Named turns come first, each shown by rows before and after it. Which turns, in which order, take the first row of each pair that follows to the second? Write the first one first, as in the answered first pair.
turn k_964:
[  0  -9  20 -14  17 -19 -15  -9 -20 -11   1   1  -1 -29  49  49   6  -3
  13   4  26 -27  12  29   6  30 -18  -6 -27]  ->  [-11  -8 -22   1   0 -29  27  14 -12   5 -12 -61   9  -7  51  29  11  15
  -7  -8  -8 -30 -21  13  13  16   1   4  -7]
[-23 -15 -24  49  -1  29  12  -7   1 -10   3  -2 -15 -13 -13 -30 -42  14
 -33 -19  38  -3  16 -28 -14  -9  21  35  18]  ->  [-13 -39  23  16  12  15 -47 -17 -17 -18  21  59  -4 -19   8  19  10  -4
  -4  10  34  -8  34 -11  -6  19 -10   2 -27]
[  8   9 -16 -11  -3  -9  24  12 -19  13   8 -22  19  15   8   8  31  -8
   0  15 -23  -4 -16   2 -25 -16   8  -4  -8]  ->  [  9  27 -13   6   4   9  29  -3 -10   0   8 -15   0  -2 -10 -15 -16 -10
 -10   1  10  -1   2   3 -37 -27  19  12   9]
turn k_320:
[  5  27  -7   5  10   3  10   8  26   2   5 -21 -21  12 -11  -6 -35   3
   2  -5  16  -8  -6   3   1 -34  -6  15  23]  ->  [ -7  -3  -4  -3   7 -28   3  19  12  18   5 -27  -1  13   6  28  21   1
  12   4 -15 -25 -26  -1  18 -16 -23  -9   2]
[ 20  19   2 -14 -10  14 -12   4   2  -8   6  27  14  14  -2  -6  -7 -15
  27  19  10  20  -9  20  -1  10  -3   7 -31]  ->  [ 18  23 -19  -5 -18  17  11  12   9  -2  -3  -3  18  24  -5 -19 -15  -5
  14  17  -1  22 -23  13   1   2   9  13 -19]
[  6  -7   6 -11   9 -12  -9   1   5   7  12  14 -11  -8   9  20  18   9
  -5  16   1  -6  20   7   2   2  -6 -10 -16]  ->  [ 11  11  -1  -4   8   3   5  -3  18   1   2   3 -18  -3  -4  -4 -19  13
 -14  11  12   2  21   8  -7 -11  10   6   0]
[-41   5   9   2  10 -28  14  10  -9  45  -4  15  -2  18 -10 -11 -36 -11
 -13 -35  15  -2 -21 -14  19   1  -4  16  14]  ->  [-42  -8  20  -2  11 -34   3  11 -17  47   3  26   3  15  -3   2 -17 -16
  -6 -32   8  -9 -23 -13  22  11 -13   4   0]
turn k_934:
[ -2   1  -2  26   5  15  -8  14 -29   6  15 -11   7 -11 -12  13 -13  27
   5 -19  -7  -4   1 -27   9  21  23 -31   2]  ->  [  9   5  11  11  10  18 -24   7 -32   0  17   8   9  -6  -6  19  -7  20
  12  -5  -6   1  12 -20  12  21  19 -34 -12]
[  2  -2   4   1   6  10   7  -5  -6   3   6   2  -4 -17   7  -3 -15  -9
   4  16  16  11   3  12   3  12   6  11   7]  ->  [ -7 -13  -7   6   0  -1  19   2 -10  12   4 -13   6 -16  12   4   3  -7
   1  11   3   3 -12   3   8  14   5   6   9]
[-11  -7  -4  19 -13 -12   2  15 -14   6 -10 -16   3  -8  -1  -2  18  -6
 -16 -19 -10 -11 -15 -10   4  -2  -1   3   2]  ->  [ 12   3  19  -7  -2   0 -29   0 -10  -9  -7  22   4   5   7   5  16 -12
   1   5   0   6  10   6  -1   2  -7  -2 -18]
[-17   2  40 -22  33  19 -12 -15 -10 -23  16   6 -42   4 -10  -5 -29   2
  18 -21  11  -8 -29 -21 -18  42 -18   6 -33]  ->  [-32 -11  23  -5  21   6   9  -4 -15 -10  15 -22 -38  -4 -12  -6 -20   6
   6 -38  -3 -23 -48 -32 -14  42 -19   8 -22]
turn k_868:
[-10  -2  -2   5   2   6   9   0   8   4   1  -8  -4   4  -7  -8  -8  -2
  -8  -8  12  -7   5   2  -6 -12  -5  10   6]  ->  [ -1   2  -1 -10   1  11   2  -3  11  -1  -1  -6   2  21   0  -8  -6   0
  -5   7   1   2   6   8  -5 -11   1   8   0]
[ -5   6   7  10   0   7  -5  -8   0 -10  11  13  -2 -17  -6   1 -19  -4
  -3  -4  27   6  19   8  -9  -4  -6  14  15]  ->  [  9   6   9 -15  -3   5 -17  -2   0 -10   3  16  12  13   9   5   0   1
   8  28   1  22  15  17  -3  -2  -1   3  -4]
[-32  23 -20  51   4  14  39  10 -14  -1  27 -24 -13 -27 -15  -5 -36   6
 -40 -40  13 -19   7 -14 -15  -9   5  10  13]  ->  [ 14  60 -15   1   3  40  17   5   4 -22  10  -9  -1  35   6 -26 -53  15
 -22  24   0  27  24  14 -13 -23  28  14 -10]
Pairs:
Between the rows of a pair lie two turns.
[ -6 -30 -26  38   9 -30   1 -22 -29  14  22 -12  12  -1  -2  50  30   4
  12 -21   9 -26  -7  -5  -5 -18 -10 -27  10]  ->  [ 34  11  -9   3  20   3 -32 -42 -12 -16  16  22   8  36   4  25 -14   3
  26  24  27  15  26  22 -19 -31  10 -15   0]
k_320 k_868
[ -4  -3 -13 -11  -2 -15   8  20   2  21 -14 -28   6  10  12   5  23  -2
   5  12 -30  -4 -18   0   7   5  -5  -7   6]  ->  [  6   6  23 -11  19   7 -25  -7   1   0  -3  26 -12 -17  -2   7  -6 -20
  18   8  16   3  19  13  -6   8 -14  -3   2]
k_964 k_964
[-12  -9 -12  22  12   5  10  -4  -1  12   4   3  -8 -23   1   1 -14  -2
   2 -25  20  -8  -1 -19   0  -3   3   7  18]  ->  [ -5 -10 -26   8   1   0  17   7   3  19  -6 -20   7   8  12  -2   2   9
  -1  -6 -14   0 -17 -18  11  -8  13   2  15]
k_868 k_934
[ 14  26  32 -20  16  20 -24 -22   7 -10  -4  34   2  -1   8  -8 -29  -7
  16  22  32   3  27  15  -3  -8 -12   7  -3]  ->  [-29 -19  10  19   4 -21  10   2 -11  26   2  -8  11 -34   7  19  23  -5
   1 -23   2 -44 -11 -15  10   8 -33 -12   8]
k_964 k_868
[ -4  12  -5  11   2   0  11   3   9  -7  -7 -17 -13  -9 -12 -13 -22   6
  -7  -7   5   2   0   1  -6 -17  11  12  17]  ->  [ -8  -3  -9   0  -3 -19   9  15   3   7  -7 -27   4   2   3   4  19   8
  -2   7 -25  -7 -16  -3   8  -7   7  -3   1]
k_868 k_868
[ 21  -8 -21 -23   1  36  -9   5  -7 -19  27  39  -2 -18 -16   9 -54  23
   6   9  20  14  31   9 -13  22 -11 -12  10]  ->  [ 17 -15 -55 -26 -21  20  19  34  -5  -1  12 -13  20  16   0   4 -23  41
  -4  23 -32  14  -7   2   3  16   5 -13  13]
k_868 k_964
[ -5   9 -18 -37  20  11   6  20  17 -23 -16  13  15   8   4  -5  -6  -4
 -31   3 -13   0  -2  10 -14 -24 -10 -14   5]  ->  [-14   4 -22 -28  15   2  14  23  13 -16 -16   3  16   0   1  -3   4  -2
 -33 -10 -18  -9 -13   1  -8 -22 -14 -15  11]
k_934 k_868
[-13  -2 -14  -7 -16 -30   3  39 -14  -6 -22 -29  -3  13   4  -8  28  14
  21   1 -30   1 -25  -7  -4  -8  -1  14   8]  ->  [-18   1  21   8   6 -14 -20  12 -18 -22  -5  17 -30 -35 -16  -4  -5  -5
  26 -21  28  -5  10  -6 -21  -4 -19  20  14]
k_868 k_964
[ -9 -11 -18   7 -16 -13  11  12  -2  14 -11 -31  15   8   5  10  27   3
  -7  -6 -32  -7 -26  -7   6  -2   5  -9   4]  ->  [ 17   8  -6 -19 -12   3  -8   4   6  -1 -15 -12  18  34  13   0  17   3
   5  25 -31  18 -10   9   5  -4  15  -9  -8]
k_934 k_964
[ 30   7  28 -29  17  28 -39  -7 -32 -25 -21  10   1  61   2   0  22  -7
  -4  48   0  50   7  52  12 -17   6   0 -25]  ->  [ 21  23 -11  -2   4  33   9   5 -18 -17 -34 -42  -7  66  -8 -36 -13  10
 -28  25  -2  53 -10  37   8 -37  29  22  10]
k_964 k_934
[  1  26  19   7  14  15   5 -42  20 -13 -11  -2   5  -6  -9   4   2 -21
 -14 -19  47 -12  82 -16 -16 -17   0  10  17]  ->  [ -6  -4  16  -7   4 -17   4 -19   6  10  -9 -22  35   8  15  40  77 -19
  -6  -5 -10 -28  51 -22   7   2 -16 -18 -10]
k_868 k_868
[ 27  17 -17 -13 -13  22  33   2  20  -9 -15 -15  20  46   4 -24 -21  19
  22  38 -22  28 -37   7   5 -30   5  18  22]  ->  [ -3  -3 -30  20 -20   3  57  14  13   9 -10 -37  18  17  -5 -11  -6  19
   7   1 -25  -6 -54 -12   9 -23  -4  17  37]
k_964 k_934
[  1 -12   4 -17  11 -13 -13   7  -7  -1   5  14   6   0   9  26  28  -7
   0  18 -19  -5  -2   2   3  10  -6 -12 -18]  ->  [-12  -6 -24  12   2 -11  24  16   0   6  -2 -25  -1  -5  -6   3   5   1
 -18  -9 -17 -13 -18 -10  -2  -5   9   4  10]
k_320 k_934
[-27 -11   5 -21 -25 -18   0 -10  31   6  12   4   3 -14  -1   8  23 -17
  33   5  -8  29  19  14   1  29  16 -28   3]  ->  [-34  -2  -5  -1 -25 -13  17 -13  37   3  11  -7 -12 -27 -14  -8  -8 -13
  22 -16  12  28  21   9  -9  20  23 -12  20]
k_868 k_320
[-18  -8  -7  20  -5  -6  13  -2   6  15   1 -16  -7 -18 -12  -1  -2  -3
 -12 -24  11 -17  -2 -10   8   1  -3   1  19]  ->  [  8   8  -3 -20 -11  -1  -5   0  11   5 -10 -12  10  30  14   0  13   5
   2  25 -16  11  -3   6  13   0   7  -5  -5]
k_868 k_868
[ -3   6 -36   4  -9  -8  39  21   5   9 -14 -56   8  29  -3 -21  -8  15
 -14  -5 -30  13 -24  -1  10 -12  25  10  12]  ->  [-26 -35  -7   7  -2 -35  13  18 -17  21   7 -24   9 -11   1  29  47  -4
  -1 -20 -29 -20 -23 -10  17  18 -14 -17 -10]
k_934 k_868
[-19 -20  11  10  -1  -9   4  -2 -11   2  10   2  -8 -11   1  15  -5  -3
   1 -15  -1 -16  -1 -19   1   4 -32  -1   3]  ->  [-20 -14  -4  16  -5  -9  16   1  -5   3   6 -17  -7  -7  -3   5 -14   3
  -6 -20  -5 -10  -8 -19   1  -4 -21   5  13]
k_320 k_320
[ 18   3  15 -14  12   7 -16 -13   4 -22  -3  42  -6  -7   5 -14   1   0
  12  -4  24  20  15  -7 -14  13   0   9  -7]  ->  [  6  -7 -21  -4 -10 -10  22  14   4  -2 -16 -16  15  16  12 -19  25  18
  -2 -10 -24  15 -23 -22  -1   9  12   9   2]
k_868 k_964
[  0  -5 -24 -11   6 -15  12   6  -5  -4 -10 -23  29  16   6 -22  -5  -5
 -12  18  -8  18  -5  -9   7 -22  16   2 -20]  ->  [  0   1 -22  -8   9 -10  14   1  -1  -5 -12 -23  24  14   1 -30 -16  -5
 -11  13   0  23  -3 -11   5 -25  18   6 -14]
k_934 k_934
[ -6 -17  22 -15   7  16 -30 -21   1  -8  25  31  10 -12 -17  41  20  -3
  14  15 -15  18  -5  13   8   9   5  -4 -30]  ->  [-23 -15  14  21  10  18  -7 -25   5  -6  28  19  -7 -46 -36  27  -9  -4
  -3 -27  14   1  -4  -2  -3   2   6  13  -2]
k_868 k_934
[  9   3  33  -6  12   5 -25 -35  -9  -2   7  21 -16 -14  -4  14  -5 -10
   6  17  21  -8  18  13  -4   5 -17 -12   0]  ->  [-12 -15  23  16   7  -4  -8 -30 -16  10   9   6 -16 -34  -9  19   5 -10
  -5  -8  17 -31   4  -1  -3   8 -22 -13  11]
k_934 k_964
[ 15  21  -1 -26   6  19  -7   4  14 -11 -11  -3   2  34  16 -13 -11   7
  18  34 -16  35   4  23  -1  -3  13   4 -11]  ->  [ 10   5  -5 -26   0   7  -5  13   9   0 -10 -12  12  35  24   1  15   7
  18  36 -32  27  -6  16   7   4   4  -4 -19]
k_964 k_320
[  7  18   6 -11 -12   3 -14  -4  -5   5 -12   2   7   9   2   0  12   5
   6  17   6   9 -11   2  10  -7   4  -7  -8]  ->  [  1  20  -9   4 -14   4   4  -3   0   7 -11 -10   2   2  -6 -12  -1  10
  -5   1  11   5 -16  -4   6 -11   7   2   6]
k_320 k_934
[ -5 -13 -15   8 -13  -3  34  -1  14  -1   2 -18 -17   1   0 -10  -2 -14
  -8 -15  -5 -15  -8 -14  16 -11  10   6  20]  ->  [ 12  -5 -14 -14 -16  -1  26  -2  18  -5  -3 -16  -7  28  10 -10  10 -10
  -1  14 -17   0  -9  -2  20 -11  18   4   7]
k_868 k_868
[  6   0   9  12 -19 -20   4  -5  -7  -4 -44   4  -4  39  26 -17  27  20
  18   6  13  11  10 -15 -11  -2  42   1   8]  ->  [ -1 -11   6  21 -22 -28  11   1 -12   2 -41  -3  -3  33  28  -9  39  21
  16  -3   7   1   3 -20  -9   2  36  -3   7]
k_934 k_868
[ 41 -24   0   3   8 -13  37   6  28 -26 -18  10   4  38  12  -8 -16  38
  18  14 -13  23 -18  12  -9  -9 -16   0   4]  ->  [ 42 -25  14  -4  13 -12  22   0  24 -30 -12  30   3  32  13  -1 -14  31
  26  20  -5  23  -7  15 -11  -4 -25  -4  -3]
k_964 k_964
[ 18 -11  -6  -4  37   7  53  43  12  14 -45 -47  -9  60  14 -12 -25 -19
 -43  29 -25  35 -13  17  21 -19   2   2   1]  ->  [  3 -48  54  -5  64  -7  -4  20 -16   9 -15  27 -20   2  14  43  18 -50
 -20  11   6   6  13  18  19  17 -50 -28 -31]
k_868 k_320
[-42 -25 -17  29  11  19   3 -38 -30  19 -11   4 -21 -38   2  -4 -21  -6
  18 -18  20  -8 -29  -7 -21 -13 -21  24  -3]  ->  [-14 -20 -12 -19   4  15 -17 -30 -29  17 -20   3   6  20  34   2  15   5
  35  40 -24  20 -40   8  -5 -12 -11   7 -35]
k_868 k_868
[ 14  -2  20 -13  36  -5  15   7 -20 -51   8  35  -6  27  -1  11  23  13
  13  23 -31  17  12 -19 -14  27  -7   4 -17]  ->  [  6  -6  27  -2  40   0  13  -1 -25 -51  16  46 -16   6 -12  10  13   6
  11   9 -15   8  22 -21 -20  30 -12   7  -9]
k_934 k_964
[ 33  39  15  13  17  21   4   8   8   5 -44  -3   6   2  -2 -23 -35  23
   3   5  -3  37 -22  19 -34   4   2   2  19]  ->  [ 20  31   6  29  12  18  19  12   5  11 -43 -13   4  -8  -6 -23 -33  25
  -5 -11  -4  28 -29  10 -35   4   2   4  29]
k_320 k_964
[ 19  27   9  14 -14   2  -1 -45   9 -20  26  34 -25   3   5  -4  -6  -8
  14   4  38   0  22  15 -36  18  -2  16 -18]  ->  [ -4  -6   1  20 -23 -32   6 -29  -7   1  30  13 -11  -8  17  27  48  -5
  11  -4   9 -26  -5   2 -20  35 -22  -5 -28]
k_868 k_868
